-37   4  32  24 -41 -16  -4  -1  36 -16  16 -27  25 -30
 57  44 -24 -39  24   4   5  22 -36 -28  24  37 -24  17
->
 57  44 -24 -39  24   4   5  22 -36 -28  24  37 -24  17

 -4   4  -2   0  17 -11
 42   2   0   9  37  21
 35  -2   1   8  13  29
-10 -27 -27 -39   7   1
 52  -4   2  13  22  40
 23   1   0   5  19  11
 -7  15   0   1  -5 -12
-27 -27  19  36 -24  -5
 -8 -20  -8 -12   3   1
-10 -35 -43 -66  -6  10
->
 42   2   0   9  37  21
-10 -27 -27 -39   7   1
 23   1   0   5  19  11
-27 -27  19  36 -24  -5
-10 -35 -43 -66  -6  10

 22   4  28  30  12
 26 -11  43  26  19
 24   2  29  31  11
-31 -23  24  58  26
-35 -25  16  46  24
 28 -28  37  47  13
-38  -8  13  62  29
-36 -24  14  46  24
 30 -23  37  36   8
-40  -1   5  59  31
->
 26 -11  43  26  19
-31 -23  24  58  26
 28 -28  37  47  13
-36 -24  14  46  24
-40  -1   5  59  31

-15  -5
-13  -4
-32  14
 -6 -22
-19 -41
-40   9
 -2 -64
  8 -63
 -1 -29
  7 -61
-19 -34
  8 -38
->
-13  -4
 -6 -22
-40   9
  8 -63
  7 -61
  8 -38

 24 -35  -5 -13
 22 -57 -42  -6
-16  25   7 -12
 47 -16   5  32
 26 -32 -50 -63
 17 -20 -46 -29
 17 -33 -28  -5
  1 -22 -17 -57
 23 -23 -33 -46
-46  10   0 -44
-21  -3   2  35
->
 22 -57 -42  -6
 47 -16   5  32
 17 -20 -46 -29
  1 -22 -17 -57
-46  10   0 -44

 -6 -42  -2  32 -30   9 -14 -35  -4 -25   6 -23  29
-41 -39 -25  16  -6 -17   2 -20   8  -6  39  19  20
-11 -17 -21 -15  10   0 -52  10  12  14  24  37  29
->
-41 -39 -25  16  -6 -17   2 -20   8  -6  39  19  20
---
-32  -4  32 -19
-19  -6 -53 -26
 -8  -8  56 -22
-15 -17 -42 -31
-13  -5  49 -19
->
 -6 -53
 -8  56

-56   1 -32 -60   3
  6   6 -29  25 -34
-41   3 -27  -8 -33
  4   6 -29  25 -35
-37   3 -27  -3 -36
->
  6 -29
  3 -27

  0  -5   3  -1
-15  49  32 -57
  4  -1  -3  -2
-19 -24  34   9
 30  24  29  42
->
49 32
-1 -3

-18  17  25   3  57
-49  -7 -22   8  28
 37  19  13  37  41
 32  14   6  34  30
 45   7  17  -1 -20
->
 -7 -22
 19  13

-34 -36  16  -7   8
 28 -35 -30 -28  57
  4   9   2   3   4
 14  10  -1   0   7
  9  -3  -2  -1  13
->
-35 -30
  9   2

 44  47  -5 -45 -32
-47 -45 -16  37  28
 41  29 -33 -46 -28
-42  28  58  28 -26
->
-45 -16
 29 -33
---
-48  17 -14  20  12
 67   7  10  -5 -20
-54 -31  -1  -8  33
->
 17 -14
  7  10

 32 -30  24
-37  32 -30
-31  35 -37
-36  46 -51
 46 -51  57
->
-30  24
 32 -30

12  4 49  2
21  0 45 -4
-2  7 50 10
->
 4 49
 0 45

 -8   0 -48  38
 11  10 -48  48
 12   3 -12  -1
 -3 -11  53  28
  4 -18 -14 -28
->
  0 -48
 10 -48

  9  -9 -18 -56
 -2   4 -19   9
->
 -9 -18
  4 -19

 20 -60  16 -41   0
-15 -27   2  -8  12
-30  -5 -13  19  -3
 20  44 -14  29   0
->
-60  16
-27   2

-25 -32 -30
 -9  27  51
-11 -22 -31
->
-32 -30
 27  51
